Each row has a name. Each question is about the rows just above it. Places in a row count from 1.

vune: [ 15 -37   7  15   2 -14 -18]
godu: [-27  60   1 -24 -13   7  16]
sef: [-20  65  13 -15 -21   2  -1]
tobe: [-14  53  11 -11 -17   2  -2]
kudi: [  7 -56  -1   8   7 -21  -8]
Buno: [-35  86  20 -26 -32  -7  -1]
One entry of godu was changed: [-27  60   2 -24 -13   7  16]. Where, and from what? : 3, [1]
Where does [-27  60   1 -24 -13   6  16] differ from godu, and what was there? : 6, [7]
Changed vune: [ 15 -37   7  15   2 -14 -17]. Place and old value: : 7, [-18]
One entry of godu was changed: [-28  60   1 -24 -13   7  16]. Where, and from what? : 1, [-27]
Where does [-20  65  13 -15 -21   3  -1] differ from sef, and what was there? : 6, [2]
Where does [-35  86  19 -26 -32  -7  -1] differ from Buno, and what was there? : 3, [20]
One entry of tobe was changed: [-14  54  11 -11 -17   2  -2]. Where, and from what? : 2, [53]

fel: [-12 -11  30  -2  10   8  -7  -3  77 -64  -4 -13  35   0   5 -15]
zak: [-13   2  16  -6  -1 -17   5   1  61 -13  13 -20   0  -5  -6 -18]
kob: [-12 -12  25   1   9   1  -4   1  76 -61  -4 -20  38  -2   3 -18]
Fava: [-12   0  18  -6  -2 -17   6   0  64 -14  12 -18  -1  -5  -5 -19]
nibuv: [-16  -7  30  -3   8   7  -6  -3  79 -60  -3 -14  32  -1   2 -17]
Nifam: [-12  -1  14  -7   0 -17   7   0  60 -13  14 -25  -1  -5  -4 -18]
gefi: [-23  -2  29  -4   4   7  -2  -3  80 -50   3 -12  24   3  -2 -18]
Changed fel: [-12 -11  31  -2  10   8  -7  -3  77 -64  -4 -13  35   0   5 -15]. Place and old value: : 3, [30]
Changed kob: [-12 -12  25   1   9   1  -4   1  76 -62  -4 -20  38  -2   3 -18]. Place and old value: : 10, [-61]
One entry of gefi was changed: [-23  -2  29  -3   4   7  -2  -3  80 -50   3 -12  24   3  -2 -18]. Where, and from what? : 4, [-4]
One entry of kob was changed: [-12 -12  25   2   9   1  -4   1  76 -61  -4 -20  38  -2   3 -18]. Where, and from what? : 4, [1]
Changed Fava: [-12   0  18  -7  -2 -17   6   0  64 -14  12 -18  -1  -5  -5 -19]. Place and old value: : 4, [-6]
One entry of zak was changed: [-13   2  16  -6   0 -17   5   1  61 -13  13 -20   0  -5  -6 -18]. Where, and from what? : 5, [-1]
Where does [-12 -11  30  -2  10   8  -7  -3  78 -64  -4 -13  35   0   5 -15] differ from fel, and what was there? : 9, [77]

Laval: [ 15   0   2  61 -37 -81 -82]
Bota: [-21 -87   4  64 -30 -47 -28]
moli: [-71 -78 -28  29 -16 -26 -58]
Changed Laval: [ 15   0   2  61 -36 -81 -82]. Place and old value: : 5, [-37]
Changed moli: [-71 -77 -28  29 -16 -26 -58]. Place and old value: : 2, [-78]
One entry of Bota was changed: [-21 -87   5  64 -30 -47 -28]. Where, and from what? : 3, [4]
Where does [-21 -86   4  64 -30 -47 -28] differ from Bota, and what was there? : 2, [-87]
Changed Laval: [ 15  -1   2  61 -37 -81 -82]. Place and old value: : 2, [0]

tofa: [  6 -36 -24   1  18 -38  52]
sotu: [-21 -25   7  33  39 -39  72]
Zor: [  5 -36 -25  22  23 -49  81]
Podov: [  8  12   3 -52 -22  38 -85]
Seke: [ 12 -41 -32  -7  15 -39  50]
tiv: [ -6 -25  -8  26  25 -38  68]
ludiz: [ 20  24  -5 -36 -37  40 -75]
fidit: [ 14 -39 -34   3  13 -42  60]
One entry of tiv was changed: [ -6 -25  -8  26  26 -38  68]. Where, and from what? : 5, [25]
One entry of Zor was changed: [  5 -36 -25  22  23 -50  81]. Where, and from what? : 6, [-49]
One entry of tofa was changed: [  6 -36 -25   1  18 -38  52]. Where, and from what? : 3, [-24]
Changed Zor: [  6 -36 -25  22  23 -49  81]. Place and old value: : 1, [5]
One entry of Zor was changed: [  4 -36 -25  22  23 -49  81]. Where, and from what? : 1, [5]
Where does [  7  12   3 -52 -22  38 -85] differ from Podov, and what was there? : 1, [8]
One entry of sotu was changed: [-21 -25   7  34  39 -39  72]. Where, and from what? : 4, [33]

kizi: [ 19 -64   7 -15 -38   2  52   8 -13]
Zepa: [ 30   9  36  -3  11 -38  58  73  72]
rugam: [  3 -47  37 -39 -15 -23  34   8 -32]
Changed Zepa: [ 31   9  36  -3  11 -38  58  73  72]. Place and old value: : 1, [30]
Where does [ 30   9  36  -3  11 -38  58  73  71] differ from Zepa, and what was there? : 9, [72]
Where does [ 30   9  36  -3  11 -38  59  73  72] differ from Zepa, and what was there? : 7, [58]
Changed rugam: [  4 -47  37 -39 -15 -23  34   8 -32]. Place and old value: : 1, [3]
One entry of Zepa was changed: [ 30   9  36  -3  11 -37  58  73  72]. Where, and from what? : 6, [-38]
Where does [ 19 -64   7 -15 -38   3  52   8 -13] differ from kizi, and what was there? : 6, [2]
Changed kizi: [ 20 -64   7 -15 -38   2  52   8 -13]. Place and old value: : 1, [19]

Bel: [-20  42   2  47  -5 -41 -20  34 -19  67  26]
losin: [-22  -2 -27  -3 -59  62  43 -10 -25  49  69]
nebo: [-24 -24  -6  -5  20 -14 -21  12 -38  12  -5]
kabi: [-33  33 -53 -22  43  28 -52  51   6   0  -3]
gobug: [-18 -26  14  14 -61 -12  39  59  -2  44 -47]
Changed kabi: [-32  33 -53 -22  43  28 -52  51   6   0  -3]. Place and old value: : 1, [-33]
Where does [-24 -24  -6  -6  20 -14 -21  12 -38  12  -5] differ from nebo, and what was there? : 4, [-5]
Where does [-18 -26  14  14 -61 -11  39  59  -2  44 -47] differ from gobug, and what was there? : 6, [-12]
Where does [-18 -26  14  15 -61 -12  39  59  -2  44 -47] differ from gobug, and what was there? : 4, [14]
Changed gobug: [-18 -26  15  14 -61 -12  39  59  -2  44 -47]. Place and old value: : 3, [14]

ket: [ -3  14  41 -78 -53 -18  13 -27  -7  27  -5  21 -24  14  -9 -13  53  59
 -11  38  18 -25  36  -3 -29 -14 -29   8 -21  15  56  62  19 -39   6 -32
  39  -1 -37  71  45 -50  38 -55  42 -48  36 -34  75 -43 -27  17   9 -31
  -4 -48  62]
mul: [-11  -3 -30  15  17 -44  14 -18  14   3   5 -29  -4  -4 -15  25 -25  -1
  13 -16 -32  41   2 -28 -10 -11 -21  34 -13  11 -20 -28 -14  27 -18  -8
 -24  33  31 -17  13   1 -12 -34 -10   5 -28  21 -25  11 -31  34  23  13
 -12 -29  -2]
vofu: [-11  -3 -30  15  17 -44  14 -18  14   3   5 -29  -4  -4 -15  25 -25  -1
  13 -16 -32  41   2 -28 -10 -11 -21  34 -13  11 -20 -28 -14  27 -18  -8
 -24  33  31 -17  13   1 -12 -34 -10   5 -28  53 -49  52  24  16  16  61
   3  35  -7]
Changed mul: [-11  -3 -30  15  17 -44  14 -18  14   3   5 -29  -4  -4 -15  25 -25  -1
  13 -16 -32  41   2 -28 -10 -11 -21  34 -13  11 -20 -28 -14  27 -18  -8
 -24  33  31 -17  13   1 -12 -34  -9   5 -28  21 -25  11 -31  34  23  13
 -12 -29  -2]. Place and old value: : 45, [-10]
Where does [ -3  14  41 -78 -53 -18  13 -27  -7  27  -5  21 -24  14  -9 -13  53  59
 -11  38  18 -25  36  -3 -30 -14 -29   8 -21  15  56  62  19 -39   6 -32
  39  -1 -37  71  45 -50  38 -55  42 -48  36 -34  75 -43 -27  17   9 -31
  -4 -48  62] differ from ket, and what was there? : 25, [-29]

